Small tables with named rows and columns. After each table, cells are looked up by row and column.

dezofad =
|  | nup | gelug | fik | sunus | lozifad | zesaga | dakag | sumori | guk |
|---|---|---|---|---|---|---|---|---|---|
| geze | 3.91 | 2.48 | 6.48 | 4.14 | 4.76 | 4.14 | 4.96 | 4.27 | 5.87 |
| kifo | 5.02 | 5.09 | 5.00 | 5.68 | 2.13 | 2.56 | 4.10 | 8.49 | 1.28 |
| taseg | 4.11 | 5.14 | 3.26 | 7.70 | 5.01 | 4.12 | 5.95 | 3.03 | 6.69 |
| tiv | 1.27 | 2.60 | 5.70 | 3.45 | 9.34 | 5.89 | 4.84 | 5.33 | 7.24 |
| vefuv | 4.34 | 4.79 | 6.11 | 5.04 | 5.22 | 5.24 | 4.42 | 6.10 | 5.22 |
| pomi | 5.16 | 4.73 | 1.16 | 4.27 | 5.39 | 5.40 | 2.36 | 4.07 | 2.62 |

What is the zesaga of taseg in dezofad? 4.12
What is the guk of pomi in dezofad? 2.62
What is the sumori of tiv in dezofad? 5.33
What is the zesaga of pomi in dezofad? 5.40
What is the fik of pomi in dezofad? 1.16
What is the fik of taseg in dezofad? 3.26
What is the sumori of pomi in dezofad? 4.07
What is the gelug of vefuv in dezofad? 4.79
What is the sumori of kifo in dezofad? 8.49
What is the guk of kifo in dezofad? 1.28
What is the sunus of vefuv in dezofad? 5.04
What is the guk of vefuv in dezofad? 5.22
What is the dakag of tiv in dezofad? 4.84
What is the nup of taseg in dezofad? 4.11
What is the nup of kifo in dezofad? 5.02
What is the gelug of tiv in dezofad? 2.60
What is the gelug of taseg in dezofad? 5.14
Row with the largest guk: tiv

rakene =
	radopi	zez	gim	numufud	ripev	rifemul	ran	kar	dozuz
moz	-59	58	21	-20	-16	-28	51	-15	2
leb	-44	66	44	6	-15	-20	-35	-32	3
pip	-44	24	8	38	33	-32	-31	32	25
mulof	58	-65	-48	-32	12	-3	-2	22	-18
tig	28	58	-58	10	6	-28	9	30	-50
digibi	41	38	-30	-19	41	-55	-35	36	-18

digibi, radopi => 41
pip, rifemul => -32
moz, rifemul => -28
mulof, dozuz => -18
digibi, kar => 36
moz, kar => -15
pip, ran => -31
mulof, rifemul => -3
moz, numufud => -20

laver =
	res	dod	zus	puz	nit	vomud	giti	vafizu
buziko	161	153	152	206	152	199	131	218
kizil	160	155	164	166	159	134	163	162
gug	92	180	147	144	118	96	82	202
sol	104	205	150	63	143	115	222	142

nit of buziko: 152
res of sol: 104
puz of gug: 144
dod of sol: 205
dod of kizil: 155
dod of buziko: 153
giti of sol: 222
vomud of gug: 96
vafizu of sol: 142
zus of gug: 147
puz of kizil: 166
vafizu of buziko: 218
zus of kizil: 164
giti of gug: 82
res of buziko: 161
giti of buziko: 131
zus of buziko: 152

lifu:
fields: luduki, vobubaz, lasugep
bezaboz: [222, 194, 211]
gep: [175, 181, 166]
tok: [90, 206, 60]
fupaga: [121, 102, 138]
tanunof: [111, 146, 105]
nuki: [200, 109, 214]
gobem: [147, 162, 144]
fozi: [101, 198, 72]
vab: [99, 107, 105]
sus: [233, 221, 92]

vobubaz of nuki = 109
lasugep of gobem = 144
vobubaz of fupaga = 102
lasugep of fupaga = 138
vobubaz of sus = 221
vobubaz of vab = 107
lasugep of sus = 92
lasugep of gep = 166
luduki of gobem = 147
vobubaz of tanunof = 146
vobubaz of tok = 206
lasugep of vab = 105
luduki of bezaboz = 222
lasugep of fozi = 72
luduki of nuki = 200
Which row has the largest luduki? sus

fep:
fields: mak, mota, vove, lon
senadip: [105, 219, 169, 203]
vifizu: [65, 129, 74, 93]
lomiv: [50, 188, 134, 128]
fozepo: [45, 198, 74, 71]
vesef: [142, 89, 130, 170]
novital: [121, 154, 200, 227]
sepa: [48, 127, 87, 121]
pel: [87, 119, 51, 29]
bizop: [108, 145, 38, 123]

lon of novital: 227
mak of sepa: 48
vove of bizop: 38
mak of fozepo: 45
mota of sepa: 127
lon of sepa: 121
mak of bizop: 108
mota of fozepo: 198
mak of lomiv: 50
lon of lomiv: 128
mak of vifizu: 65
vove of vifizu: 74
lon of vesef: 170
mota of bizop: 145
vove of pel: 51
mak of novital: 121
mota of senadip: 219
mota of lomiv: 188
mota of pel: 119
lon of senadip: 203
Which row has the largest vove? novital

luk:
         rilel  ril  fis  felene  zunede  big  nup  leraki  devu
lov        126  104  107     108     114  149  101     136   111
novita     108  141  175      88     108   98  117     100   118
zup         60  128   88      56      91  175  139     168    63
kimakit    112   82  128     152     188  132  150     115   103
zifo       135   87   75     144     128  108  100     132   122
pabom       99  109   72      73      84  131  144     137    94
tul         92   87  111     118     137   20  198      41    73
bomasaz    137  149  142     108     115  154   93     113    79
dal         93  131  128     117     129  129  104     150   128
luv         42  128  133      23      79  117  107     122   142

What is the felene of pabom in luk? 73
What is the rilel of zifo in luk? 135
What is the zunede of kimakit in luk? 188
What is the felene of novita in luk? 88
What is the devu of bomasaz in luk? 79
What is the big of pabom in luk? 131
What is the felene of luv in luk? 23
What is the rilel of kimakit in luk? 112
What is the zunede of novita in luk? 108
What is the zunede of dal in luk? 129
What is the nup of lov in luk? 101
What is the nup of pabom in luk? 144
What is the rilel of pabom in luk? 99

